The same turns and mirrors carry the whole set onto itself, and each row onto the other rows of its family. Which rows share a family with each named row? Give them in list order.
These 15 rows form 5 families of 3 rows each.
fuzi: [-3 15 11 -7  2  7  6 -5 -4 -1  9 24 -5  0  3  0  6  0  0 -8  5 -2  1  3]
detap: [ 13  15  -1 -10  -8  12   8  -3  -2  -3   1  22  -9  -6  -2  -2   2  -4
  -8   0   4   2   4   2]
Sofid: [  6  16   4  -4  -4  11  11  -1   3   0   2  24  -3 -10   6  -4   9   9
  -9  -2   3  -6   5  -3]
ralal: [  8  19   3  -8   0   9   6  -2   0   2   6  17  -9 -11   9   1  -3  -1
   0  -2   6   7  11   0]
zopus: [11 19  2 -6 -3 13  7  2 10  1  8 14  5 -7 10  3  5  3 -5  0  2  4  4  2]
Zib: [ -3 -10  -1   6  19  13   1  -8   2   6   6  16   2 -12  -8  10   1  -5
  -2   2  11  -5  17  10]
Rudag: [ -3 -16  -1   4   8  13  -7  -9   7   0  -1  12  -3 -15  -7   8  -1  -6
  -5  -3  14  -1  15  20]
Lut: [  4  -7  -2 -17  -8  17   7 -12  18   6  -5  28  10 -12  -1  12   4  12
   5  -6   4  -3   7  23]
Komar: [  5  -9  -1  -7  -9  16   7 -12  21  11   3  24   5  -9 -11  -2   5  20
   5  -3   9  -8   8  20]
rinof: [  3  -3  -1 -10  -3  13   0  -9  21  13   2  26   0   0 -10  -2  13  17
   2 -15   8   0  14  23]
rutuz: [  2   1   4 -14 -12  16   1  -8  23   5   2  33   1   3  -5   2   6   9
   9  -8   5  -6  12  22]
poki: [  3  -5   6   7   9  13  -5  -7   9   5 -10  15  -2  -9 -11   5  -8  -9
  -2  -1  21  -5  15  12]
muv: [ 11  -5   1 -10 -12   6  10  -8  21   9   0  26  -3  -5 -10   1   0   7
   9 -11   4 -10  13  25]
mezul: [ -1  -3  -5   6   3  20  -8  -3   3  15   2   4  -2 -10  -2   2  -4  -4
  -1  -9  17  -4  20  17]
donad: [ -2  -3   0  12  10  17   0  -8   7   9   3   7  -6 -10 -11  10  -3   2
  -9  -4  16  -9  14   7]

Which other rows belong to the same family as mezul? fuzi, Lut
Which other rows belong to the same family as rutuz? ralal, Rudag
Which other rows belong to the same family as donad? Sofid, Komar

The same turns and mirrors carry the whole set onto itself, and each row onto the other rows of its family. Which rows share a family with each named row? Give them in list order.
These 32 rows form 4 families of 8 rows each.
dap: [ 0  9 -2 -7  6 -7 -2 -9  4 -7  0 -7]
Padun: [  9  -6   2  -6  11  -5  -7  10 -10  -4  14  -4]
mor: [ 9 -2  1 -4 -2 10  5 -2  4 -7 11 -6]
ririg: [ -4  -8  -3   7   5 -20  -5   9  -2  -5   1  10]
Zele: [  3  -2 -10  10  -3  -8   5   8  -9  -9   4  -1]
talik: [ -8  -8  -1   3   9 -16 -12   6  -2  -3  -2  11]
gifa: [ -3 -18  -1   4  -3   5   1   5   3  -4   6  15]
vul: [ 5 -2  2 -8  1 14 -3 -5  5 -5  7 -5]
ful: [  7  -2  -9   2  -2   2   5  10  -7 -12   6  -6]
gadi: [ -5  -2  -4   4 -10  -1   5   0   9  -1  -5   8]
damiv: [-1 -4 -8 -5 -8 -7  4  0 13 -8 -4  4]
vema: [  2  10   0  -3   5 -12  -7  -8  -2  -8   1  -4]
rasu: [  0  -6  -6   3   4 -20  -6   5  -6  -5  -5   5]
Nodi: [  4  11  -6  -4  12  -1  -8  -1   5 -10   1  -4]
sazud: [  6 -13   5  -2  14  -1  -4  12  -8  -7  12   0]
Mipub: [ 10  -1 -12   5  -3  -2   9   5  -5  -9   2   0]
tokob: [ -3  -5  -9  -2   9 -17  -7  -2  -7  -2   4  11]
Pivet: [ -8  -9  11  -6   9  -5 -16  -1   7   0   6   4]
taf: [ -2  -8  10 -11   9   2 -13  -4  10   0   5   5]
Fof: [ 1 -4  6 -5  2 15 -1 -1  8 -5 13  0]
kemi: [-4  3 -6  1 -8 -5 -3 -8 10 -3 -4  4]
fosu: [  9  -8 -14   7  -2  -3  -4   7  -5  -6   7  -8]
zifam: [ -1 -20   0   2   1   6   0  12   4  -1   7   8]
Rade: [  1 -19   2   6   0   1  -6  13  -1  -2   8  12]
rom: [-7 -2 13 -8  8 -3 -4 -3  7 -4  2 13]
kobib: [ -6  -8   9  -3   8  -7 -12  -6   9   3   3  10]
lobed: [-8 -3 -2  5 -4 -1  0 -6 12 -5 -6  9]
murum: [  6  -8   4  -5  16  -5 -12   4  -7  -8  13  -3]
Bov: [ 5 -6  9  1 -2 12 -1  6  9 -8  4 -6]
Buk: [  4   8   1  -5  10 -11  -9  -1  -2  -5   3 -10]
fozem: [  3  -6   8   4  15   2 -11   4 -10  -1  12   0]
gimi: [ -2 -21   6   3  -6  -5   1   5  -3   0   7   9]

Which other rows belong to the same family as Buk? mor, Zele, talik, gifa, sazud, taf, kemi
Which other rows belong to the same family as kobib? dap, ful, gadi, rasu, Fof, Rade, murum
Which other rows belong to the same family as zifam? Padun, ririg, vul, vema, Mipub, Pivet, lobed

The same turns and mirrors carry the whole set onto itself, and each row onto the other rows of its family. Which rows share a family with each named row? Give them in list order.
These 15 rows form 5 families of 3 rows each.
zali: [  1   2   7 -10 -13  -3  16  -6  -3  -3  -2 -19   5   0  -2   6  -5   1
   0  -4  -2  11 -11]
roro: [  1 -10  -5 -23  -9 -12   6  -9 -10   3   2 -21   5 -11   3   4  -4  -6
  29   2  22   7   5]
Mag: [  0  -2   4 -14 -18  -2  14 -10  -4  -1  -5 -15  -1  -3  -4  12  -7  -7
   7 -10  -4   8 -12]
Kezon: [  3  -6   6 -16 -11 -19   6  -9 -14   6 -11 -23   2 -11  -3  -1  -6  -2
  22  10  18  -7   6]
sog: [  4  -4  -3 -21 -11 -16  17  -6  -7   0   0 -27  -1 -10   1   4  -3  -3
  23   4  23   5   1]
Zizol: [  5  -7  12  -3 -17   1  20 -12   4   0 -10 -22   6   5  -7   8  -2  -7
   3   2   0  10  -9]
dupug: [  4 -29   0 -13   4  -2   4 -18   2   8 -15 -18   9  -7  12   2   1  -5
  11   5  11  -7   6]
betuk: [  3  -4   7 -19  -5 -11  15  -9 -15   1  -5 -22  -2  -1  -7   1  -6  -4
  29   7  21   3   6]
lobim: [ -2 -31  -2  -7  -1   9   0 -11  -5   4 -15 -12  12   2   4  -1  -6   0
   7   6  10  -1  -2]
liruv: [  3 -12  10  -8 -16   0  11 -16   8  -4  -6 -17   1   8   2   9  -5  -2
  -2  -5  10  13 -11]
ladav: [  5 -25  -2 -14   0   5   8 -12   3   9 -14 -12  14   1   6  -8  -2   1
  12   9   7  -2   9]
Bezok: [  4  -7   8  -5 -23  -4  10 -19   3  -5  -5 -16  -2  -1  -8  13  -4  -4
   5  -9  11  10  -9]
sapiz: [  4 -28  -8  -9  -2   7  -1 -13   2   4 -14 -13  13  -5  -5   0 -12  -5
   3   2   9  -2  -1]
Tigu: [  5  -2   2 -24  -9 -16  -3 -11 -10   8  -7 -20   6  -6  -2  -1  -9  -9
  23   6  19  -4   4]
pofot: [  6 -24  -3 -12   3  -2  -1 -20   8   5 -12 -16  16  -7   4   3   2  -5
   3   1   4  -1   6]

Which other rows belong to the same family as ladav? Zizol, betuk
Which other rows belong to the same family as pofot? roro, Bezok
Which other rows belong to the same family as liruv? sog, dupug
Which other rows belong to the same family as lobim? zali, Kezon

